Here are some points, one per row:
(0.105, 0.467, -0.295, -1.848, 0.571, -0.310, -1.020, 1.481, -1.057, 3.583, 0.722, 0.541, -1.029, 2.500, -0.436, 2.474, -0.666, -1.332, -0.078, 1.280, 0.711, -0.329, 2.273, -0.097)
(-0.599, -0.313, -0.354, -1.431, 1.427, 0.624, -1.145, -0.476, 1.410, -0.873, -0.589, 0.332, 1.177, -0.296, 0.623, -0.342, 0.281, -1.745, 0.686, -0.516, -0.666, -0.944, -1.202, 1.158)
(-1.575, 0.131, 0.041, -0.349, -0.270, 0.338, -0.400, 0.079, -1.227, -1.666, -1.062, 0.055, 0.248, -0.014, -0.867, 0.086, -0.542, 2.373, -0.505, -0.716, 0.581, 0.967, -0.565, 0.490)
(2.531, 0.787, -1.616, 1.627, 2.445, -1.839, -0.155, -0.691, 1.560, 1.017, -1.635, -0.465, -2.868, 1.363, 2.004, -1.565, 0.789, 0.877, 0.363, -2.213, 2.648, -2.575, 0.078, -0.965)
(0.907, 0.387, -0.291, 0.219, 1.779, -0.506, -0.329, -1.710, 1.682, -1.110, 0.581, 0.635, -0.747, 0.491, -0.449, 0.113, -1.367, -0.279, 0.113, -0.819, 0.318, 0.684, 0.393, -0.699)
(-0.573, 0.532, 0.684, 0.672, 1.474, 0.462, 0.452, -0.965, 0.028, -0.362, 1.096, 0.154, -0.426, -0.854, 0.238, 0.277, -0.974, -0.216, 0.403, -0.393, -0.891, -1.002, 0.032, -0.018)
(-0.738, 0.288, 0.260, 0.369, -1.144, -0.679, 0.012, 1.367, 1.125, 1.275, -0.087, -0.618, -0.222, -0.068, 0.400, -0.717, 1.093, -0.686, -1.015, 0.381, 0.300, 0.845, 0.150, -0.451)
(-1.992, 1.477, -1.015, -0.193, -0.915, -0.990, 0.254, 0.195, -0.468, 0.150, -1.088, 0.679, -0.095, -0.664, -0.910, -0.109, 1.031, 0.717, 1.413, -0.069, -0.827, 0.276, -0.487, 0.216)
(1.652, -1.509, 0.431, 1.082, -0.015, -0.304, 1.017, -0.357, 0.125, 2.322, -2.199, 0.057, -0.725, 0.409, 0.125, -1.688, 2.004, 0.219, 0.508, -0.223, 0.696, -0.073, -0.193, 0.715)
(-0.161, -0.989, 0.134, -0.702, -0.415, -0.606, -1.730, -1.269, -0.397, 0.479, 0.158, -0.445, -0.260, -0.568, -0.502, -0.396, 0.720, -0.047, 0.369, 0.101, 0.126, 1.310, -1.505, -0.378)
(0.407, 0.391, 1.365, -0.339, 0.142, 0.380, 1.146, -0.594, -0.351, 0.563, -0.004, -0.495, -0.532, -2.099, 1.075, 0.192, -1.420, -1.600, -1.238, -0.753, -0.435, 0.503, 1.264, 1.276)
(1.762, 0.988, -1.121, 1.256, -0.145, -0.233, 1.347, 0.446, 0.765, -0.824, 0.121, 0.463, -0.316, 3.553, 2.519, -0.763, 0.647, 0.974, -0.606, 0.470, -2.794, -2.126, 0.745, 1.145)
(-0.554, 0.318, -0.543, 0.352, 0.921, -0.162, 0.313, -1.464, 0.555, -0.021, 0.198, -0.491, 1.905, -0.322, 0.134, 0.809, 0.047, 0.313, -0.769, 0.166, -0.515, -0.379, 0.327, -0.569)
(-0.813, -1.661, 0.134, -0.631, -1.830, 0.002, -0.769, 1.248, 0.675, 0.994, -0.533, -0.375, -0.095, -0.644, 1.090, -0.135, 0.379, 0.974, 0.868, 0.202, -2.008, 0.480, -0.512, 0.644)
(0.654, -0.231, -0.149, 0.620, -1.309, -0.463, -1.890, 0.083, 0.377, 0.080, -0.178, -0.165, 0.231, -0.265, -0.901, 0.433, -0.808, 0.199, 0.128, -0.346, -0.337, -0.238, 0.670, 0.540)
(-0.734, 1.338, -0.293, -0.607, 0.501, 0.271, 1.847, -0.705, -0.499, 0.315, 1.092, -1.446, 1.228, 0.078, 0.855, -1.881, -1.071, -1.467, -0.097, -0.222, 1.418, -0.114, 2.218, 1.229)
(-0.663, 0.162, -1.111, 0.786, -0.019, 0.654, -1.148, -0.534, -1.272, -1.685, 0.196, -0.711, -0.379, 0.541, -0.811, 0.169, -1.006, 0.620, 0.392, 0.176, -1.106, -0.590, -0.840, -0.467)
(0.612, 0.372, 0.804, -0.317, -0.837, -0.883, -0.331, 0.385, 0.030, 1.407, 1.646, 1.265, 1.892, -0.432, 0.095, -0.237, 2.662, -1.450, -1.809, -0.373, 0.825, -0.052, -1.853, -1.525)
(-1.235, -0.894, 0.196, -0.456, -0.426, 0.411, -0.819, -0.465, -0.111, -1.097, 1.624, 0.263, -0.130, 0.439, 0.002, 0.049, 1.374, 0.659, -0.766, -1.214, 0.675, -0.606, -0.789, -1.192)
(-0.831, -0.566, 0.682, -0.635, 0.962, -0.926, -0.522, -0.248, 0.782, 0.842, 0.815, -0.051, 0.072, -0.258, 0.104, 0.668, 0.225, 0.346, -0.636, 1.461, -0.847, -0.856, 0.326, 0.353)
(0.202, 0.557, 0.165, -0.975, -0.652, 1.184, 1.013, -0.192, -1.148, 1.992, -1.334, -0.005, -1.199, 1.347, -2.335, 1.554, -3.021, 0.629, 0.498, -0.218, 0.708, -0.690, -0.848, -1.145)
(-0.478, -0.723, 1.814, -0.703, -1.446, -0.107, -0.426, -0.843, 0.507, 0.568, -1.393, 0.890, -0.430, 0.104, 0.181, 0.473, 1.585, 0.813, 0.884, -1.041, -0.588, 1.070, 0.186, 0.834)
(-0.366, 0.861, -0.805, 0.089, -0.217, -0.421, 0.575, 0.133, 0.306, -0.656, -0.901, 0.444, 0.008, 0.559, -0.461, -0.464, -0.309, 0.008, -0.077, -0.158, -1.069, 1.486, -0.934, 0.349)
(-0.513, -0.635, -0.310, 0.362, 1.841, -0.309, -1.425, 0.081, -1.379, 1.061, 0.043, -0.456, 0.456, -0.490, 0.184, -0.503, 0.301, -0.921, -0.279, 0.085, -0.982, -0.182, -0.287, 0.501)
(-0.100, -0.246, 1.486, -1.673, 0.016, 1.205, -1.036, 3.824, 1.086, -2.767, -1.074, 0.579, 0.821, -1.287, 0.650, -1.021, -0.236, 0.845, 1.190, 1.505, 1.820, -1.561, 1.430, -2.301)
(1.226, -0.393, 0.937, 0.537, -0.209, -0.717, 0.427, -0.755, 0.717, 1.027, 0.085, -0.778, 1.505, 0.411, 0.952, -0.112, 0.440, 1.066, 1.597, 0.288, 1.529, 1.038, -0.890, -0.331)
(-0.791, 0.419, 0.117, 0.707, -0.012, -0.527, 0.028, 0.527, 0.524, -0.287, -0.052, -0.213, 0.326, -0.309, 0.302, 0.350, -0.391, 0.830, 0.334, 0.847, -0.953, 1.034, -0.811, -1.411)
(-0.032, -1.115, 0.473, -0.548, -1.877, 0.798, -1.642, 0.669, 0.005, 1.194, -1.485, 0.080, 1.605, -0.619, 0.518, -0.606, 0.063, 0.063, -1.653, 0.531, -0.530, 1.286, -0.969, 0.815)
(0.257, -0.753, -1.600, -0.249, -2.003, 2.002, 0.795, -0.472, -1.191, 0.991, 0.111, 0.293, -0.750, -1.664, 0.138, -0.219, 0.076, -1.697, 0.083, -0.220, 0.144, 0.638, 1.363, 0.594)
(1.082, 1.560, 0.829, -0.642, -1.120, 1.866, 1.243, -1.453, 0.587, 0.631, 2.178, -1.184, -0.710, -1.115, 0.716, -1.320, 0.616, -0.472, -0.159, 0.011, -0.628, 1.185, 0.381, 0.978)
(-0.693, 0.683, -0.052, 0.395, -1.100, 0.593, -1.544, 0.260, -0.377, -0.908, -1.954, -0.061, -2.394, 1.412, 1.085, 3.156, -1.184, -0.115, 0.174, -0.261, 0.578, 1.044, -0.442, 0.271)
(0.694, 1.140, -1.166, 0.678, 1.938, 1.513, 1.318, 0.460, 1.462, -1.515, -0.901, 0.294, -0.779, 1.531, -1.059, -1.198, 0.786, 1.712, -1.256, -1.870, -0.508, -2.209, 0.325, 0.713)
(1.441, 0.021, 0.980, -2.377, -0.737, -2.459, 1.045, 2.172, 0.734, 0.736, 2.329, 0.470, -0.700, -0.525, -0.141, 0.562, -1.251, -0.223, -1.378, -0.323, -0.995, -0.687, -1.555, 0.949)
(0.128, 1.316, 1.094, -0.099, -0.470, -0.127, -1.270, 0.924, -2.428, -0.945, 0.486, 0.587, 1.287, 1.404, 0.170, -1.275, 1.026, 0.020, -0.400, 0.182, -0.599, 1.705, -0.773, -1.291)
There is one direction along which these points spread out most. Take the direction at right angles to it along which they spread out most. Go by this last direction. How far along it is each point below, from 0 to 99? The average is 50, and the first point in the table lies past the average. One standard deviation of the points above along it is 16.
(0.013, -0.043, -1.955, 0.073, -1.165, 0.755, -0.567, 0.061, -0.089, -0.371, -0.861, -0.289, 1.039, -0.786, -0.869, 0.100, 0.883, 0.873, 0.673, -1.185, -0.616, 0.043, 0.536, -0.518) 37
(-0.489, -0.523, -1.172, 3.320, 1.491, 0.451, 0.875, 0.869, -0.968, -0.435, 2.263, 1.079, 0.538, 0.476, -0.520, -0.018, -2.399, -1.195, 2.127, -1.221, 1.942, -0.705, 0.309, -0.245) 47
(-1.313, -0.924, -0.754, 0.130, 1.049, -0.591, -0.192, -0.084, 0.124, 1.555, -0.225, 0.173, -0.133, -1.288, -0.221, -0.894, -0.212, 0.133, -0.628, 0.498, -0.710, 1.223, 0.667, 0.050) 58
(-0.474, -0.452, 0.322, 0.794, 0.368, 0.291, 0.707, -0.888, 0.327, -0.142, 0.105, 0.461, 0.113, 0.660, -0.997, 0.329, -0.508, -1.451, 0.869, 0.867, -0.275, -0.316, -1.613, 0.348) 49
(2.520, 2.633, -0.438, -3.588, -0.387, 2.812, 0.227, 0.768, -1.419, -0.462, 0.697, -0.222, -2.142, -2.591, -0.176, 0.897, -0.340, -0.669, 1.152, 3.007, 3.507, -0.345, 1.863, 0.020) 59
(0.757, -1.761, 0.804, 1.592, 0.665, 0.583, 0.172, 1.582, -1.069, 0.645, 0.531, 0.196, 0.809, -0.275, 0.359, 0.125, 0.582, -0.094, 0.408, -1.526, 0.820, 1.474, -0.271, 0.082) 55
(0.357, 0.929, 1.880, 1.189, 1.093, -0.400, -0.896, -1.100, 0.260, 0.100, 0.365, -0.294, 0.750, -0.184, -0.731, 0.374, 0.501, -1.273, -0.529, 0.585, -0.655, -1.221, 0.736, -1.202) 56
(-0.334, 0.154, 0.051, 1.526, -0.835, -0.172, 1.137, 0.191, 1.431, -1.264, 0.503, -0.833, -0.349, -0.810, -0.364, 0.200, -0.413, -0.806, -0.487, 0.288, -0.416, 0.285, 0.668, 0.846) 55
(-0.402, -1.294, -0.113, -0.193, 1.299, 0.480, 0.750, -0.218, 1.383, -1.550, -0.117, -0.445, 0.238, 0.662, -0.664, 0.247, -0.515, 0.215, 0.047, 1.382, -0.761, 0.668, -0.056, -0.088) 39
(-0.452, -1.087, -0.952, 0.328, 1.028, -2.007, 1.301, -1.143, -0.661, -3.433, -0.633, -0.336, 0.307, 0.698, -0.627, 1.803, 0.576, -0.217, 1.321, -1.413, 0.309, -0.453, 1.561, -1.052) 29
(-0.283, -1.466, -0.530, -0.057, -1.322, -0.346, 0.118, -1.934, -1.488, -0.372, -0.056, 0.316, -0.587, -0.243, -0.447, -1.384, -1.383, 1.337, -0.981, 1.221, -0.297, -0.491, -0.442, -0.805) 43
(-0.121, -0.336, 0.951, -0.088, -0.134, -1.590, 1.134, 0.756, -0.968, -0.786, 0.417, 0.074, 1.442, 0.035, -0.035, 1.410, 1.330, 1.142, -1.255, 1.758, 1.350, -0.499, -0.663, 1.635) 50
